Rotation paths and how fast each direction turns (deg/step)
Each turn is a multiple of 5 degrees from 10 to 175, or 0.
Each row of a path follows its step; steps can be skipped.
Rotation 1:
step 0: [-39.1  -1.4 -17.1  26.4   1.8 -11.2  15.6  26.5  -2.4  36.0   9.9 -15.0
  23.7  -2.6  11.4   5.3 -15.0 -11.2  10.5  -7.8  13.7 -14.1  -5.1 -15.5
 -29.4 -35.6   2.8   9.8   3.4  24.2]
step 1: [  5.4 -12.8 -14.4  12.5  19.5 -10.7  -3.5  31.7 -17.2  17.7  -2.1  26.1
  12.8   6.4 -49.3   9.9  -7.6  -4.2  -9.2 -13.7   4.3 -15.7 -11.2  21.0
  -8.3 -13.1 -26.9 -35.8 -18.2  18.1]
step 2: [-24.3   7.5 -14.9  12.3 -11.4 -13.5  -2.2  31.0  13.2  35.1   0.8   3.8
 -39.6   2.9   8.7  -1.9  -3.6 -30.7 -16.6   9.7   2.3   4.2   9.5  10.5
  16.2  34.7 -29.8 -27.8  -0.2   9.5]
step 3: [-20.8  21.1 -23.6  14.7  15.7 -18.8  12.2   6.2 -11.4  -4.1  -9.1 -12.0
   7.7  26.7  21.0   1.5   9.3 -25.3 -28.0 -33.5   7.9   0.4 -12.4 -10.2
 -13.5   0.0  -8.7  -3.9  43.2  28.9]
step 4: [ 19.1  -6.4  19.2  33.6  20.5 -29.0  33.4  -6.2  -7.9  25.5  16.0 -22.5
   6.9  11.1 -37.9  -0.3  -6.5 -16.9 -21.9 -20.8  -7.9   8.7   4.4   5.2
 -27.7   7.5  -7.0 -10.8  -5.4   0.0]
step 5: [-18.0  -7.3   2.2  16.7 -34.7 -30.6 -12.1  24.0  12.7  43.8  -5.4 -17.3
  22.2   0.8 -12.0  19.7  -7.1 -42.9   9.6   4.4 -22.7 -19.1   2.7   1.9
  10.6   3.8   4.6  -2.3   0.6   9.0]
step 6: [-11.2  -2.8 -16.9  -7.8  -3.5 -14.5 -19.9   2.1 -27.6 -13.7 -11.7   9.1
  21.1  21.0 -23.2  14.6 -12.1 -33.2 -21.9 -18.0   5.4 -18.8 -28.7  -5.5
  13.7  17.9 -43.7  -4.0  11.7  -3.1]
step 7: [ -7.9   0.1  -2.3  33.8   0.1 -13.9  18.7  -9.2 -19.8  23.2  24.3  -1.3
 -30.5  10.5  14.5  -6.9 -23.1 -23.7  -4.5  -9.7  10.3   1.9  -5.0 -28.4
 -13.8  35.9 -34.3  10.7 -12.4 -16.4]
step 8: [-24.1  -5.6   0.0  22.9  -3.3 -18.5  24.6  19.8   0.8  16.5  -6.1  -1.7
  24.5   7.4  20.1  17.2 -17.2 -15.1  12.2 -27.9  10.5 -23.5  -9.9 -32.9
 -23.5 -22.6   9.0   7.4  -9.4  31.3]
Speeds:
[  1.0   1.5 -11.7  -5.2  -1.6 -10.5  13.9   6.8   6.7 -10.1   7.1   7.0
  -1.0   3.4   7.1  -0.7  -3.3   2.8   8.3  -1.1  -2.3   0.7  13.6   2.1
  -2.7  -9.5  -6.1 -19.4   5.1  -7.5]
45
[ -4.3   2.9  -7.4   1.5  10.7   8.9   0.8  11.9   2.4   6.3  -0.5   4.2
 -11.0  -3.8   0.9  -5.0  13.4   4.5 -12.7   1.6   6.6   7.1   1.6  11.5
  -4.2  -5.7   7.5  -9.0  -3.7  16.4]
40
[  7.5   3.6  -6.7   0.1   7.1  -0.6   3.6   3.6  10.3  -5.7 -10.8   0.7
  12.9   6.5   7.4  -3.5   8.1  -9.4   3.1  19.4   0.2  -4.8 -12.1   3.0
 -12.2  -1.2  -7.7   7.3  -1.6   1.2]
135
[  5.1  -4.3   1.8  -3.1  14.0  -2.7   7.4   0.5   4.2  -0.1   0.5 -11.4
   7.3   0.7   7.1  -6.9  -6.9   6.6  -4.9  -4.0  -3.5   7.3   7.6 -23.1
  -9.4   6.6   8.3   0.8  -0.4  10.3]
85
[  6.5  -4.7  -5.6  14.8   6.5   2.8 -11.5 -13.0  -9.4  -2.5   8.2   8.6
   7.8   6.5  -7.3  -8.8   7.4   2.5   9.1  -1.5  -4.6  14.4   4.1  -0.2
  -3.3   0.1 -11.2  -4.3  -1.8   5.0]
130
[  6.0   6.0  -5.6   2.5   2.8 -11.9   0.6   3.9 -17.6  -5.9   9.6 -19.1
  -4.7 -15.3   3.7   2.5  11.8   5.0   2.7   4.3   6.7  -1.9  -5.6  -3.7
   1.6  -4.4  -6.4   2.9   1.5  -0.9]
100
Rotation 2:
step 0: [-19.7  18.8 -12.3  -9.3  -2.7  -2.3  28.9  -9.2  20.5   1.9  38.5  14.0
  26.6 -52.5 -27.0 -10.5   9.6   2.1   5.7  -5.6 -18.1  17.8  -7.3  10.3
  38.5  -6.0  -3.3 -19.3 -12.9 -43.4]
step 1: [ 11.8  13.6  24.2  23.8  -3.9 -36.0 -10.3 -17.5  31.9 -13.9  -6.5 -12.5
   2.2 -29.3  -2.6 -13.4 -18.3 -39.7 -34.6  15.2  31.7  30.5   1.4   9.7
  10.6  -4.9   1.6 -21.4   1.3 -38.5]
step 2: [ 23.7   8.0  -1.6  11.3 -11.4   5.4   0.6  45.5  -9.1  -8.3  14.8 -20.0
  -1.8 -20.8 -47.7 -10.0  10.3 -33.0   2.1   3.8  20.3  -6.9 -41.8   2.8
  35.3  24.0 -10.1  -2.6  -2.1 -38.1]
step 3: [ -4.3  53.5  -3.0  -2.5 -17.0 -25.7   0.3 -33.6  26.5 -21.1  14.1  12.9
 -25.9  -9.3 -14.7 -14.8  23.3  -3.5 -14.3  14.4   1.2 -20.0 -30.1   4.7
  18.7  15.4  27.8  20.3   5.6 -35.2]
step 4: [-21.3  22.5  -7.3   4.8   0.8 -52.5 -21.1  23.0  34.8   0.2  -0.3  -6.2
  18.6 -13.5 -43.9 -12.3   7.6  -8.7   4.8  28.5  21.2 -12.1 -13.1 -26.2
  -3.8 -23.8 -29.9   7.0 -14.7 -18.2]
step 5: [ 37.5   8.9  -2.9   8.5 -38.0   0.0  -7.4  -6.0  18.0 -10.2  40.1  17.3
   5.3 -43.8 -48.6   5.1 -11.9   9.0  -9.5  18.6 -11.6  15.0 -28.7 -11.8
 -16.7   3.7   9.3   8.7 -32.0 -11.6]
step 6: [ 11.0  26.1  10.5  -4.0   2.7  -5.3   6.9 -16.7  10.5  22.8  15.1  -3.1
   0.9  -3.8  -7.5 -13.0 -14.5  -4.6  22.0  35.5  40.4   7.7  -5.0  19.6
   3.5 -21.3   8.5  21.7 -36.1 -65.9]
step 7: [ 18.5  -3.0  -3.2   5.0   2.4 -18.8   4.0   1.9  47.4  -7.4  15.0  -8.5
  41.9   0.1 -34.0   0.7  -3.7   3.3   8.8 -11.5  22.3  37.1 -31.4  -1.1
  13.1  23.4 -11.9  36.3  23.9 -33.7]
step 8: [  8.2  11.5 -26.5   6.0 -51.7 -39.1  15.9  -0.3  -4.2 -15.3   1.7  17.1
 -14.2 -30.1  -5.5   5.6  21.3  17.4  -7.9  19.8  23.8  22.9  -0.8  31.0
  13.4  15.9 -25.5   9.6  -8.2 -40.0]
Speeds:
[ -7.8   6.1   7.4  15.6  -0.8   3.7   1.4  -4.3  -1.8   2.7  -1.6 -12.6
  -2.8   3.7   9.1  -2.6  13.6  -7.8  -0.1  -2.1  17.5   5.4   1.5  -9.0
  -6.9 -12.6  -6.5   5.9  -6.5   1.3]
145
[ 11.1   1.8   0.5  -3.0   7.2   4.6   2.5   1.0  -3.7  -5.9  -4.1 -12.1
  -7.8  14.2   1.9   1.7  -2.3  -0.9   7.8  -3.3  12.9  -2.7  -9.7   6.0
   6.3  12.9   6.6  13.9  11.7  -7.2]
80
[ -0.6  -2.0  -1.4  -5.8  16.6   6.3   9.0  11.5  -3.7   3.6   5.8  -1.0
   9.7   0.1 -13.6   7.9  11.4  -4.6  12.8  -5.8  -3.4   0.5  -7.2  -7.2
  11.1  -9.3  -7.3  -2.1  -1.7   2.1]
160
[ -9.9   8.6  16.8  -3.2  -3.6   1.1  -5.7  -0.9  -0.8  -8.6  -2.4 -13.1
  -7.0 -13.1  -6.5   0.1  -3.7  -9.1   1.6  -5.5  -1.3 -12.5   4.8  -4.8
  13.0   5.7   3.6  -9.7   3.3   5.3]
35
[  7.3  10.6   0.8  -2.0  -5.0   7.9  17.5   3.4  -7.3   3.2 -13.4  -3.5
   0.1 -16.0   2.0  -6.8   6.3  11.1  -1.2  -6.0  -7.6  -8.1  -3.6   4.3
  -7.6  -7.0   6.8   4.5  -0.8  -6.2]
125
[  5.3   5.8 -15.9   0.4   0.0   6.0  -3.7  -1.9   6.0 -10.9   5.0 -16.9
   3.5   1.6  -0.2  -3.4  -8.5  14.2   9.2   6.7   0.0   3.4   8.7  -6.9
   4.6 -10.7   9.6  -3.5  -6.7   5.4]
55
[  1.7   7.0   1.4  11.9   2.0  -0.1  -1.2  -3.3 -14.7   5.7  15.0  12.1
  -4.5   0.2   8.9  -8.8  -7.7   3.1   4.8  -3.0  -7.1  -5.9   5.5  -9.5
  15.2  -2.6  -1.1   9.4   2.1  -7.8]
120
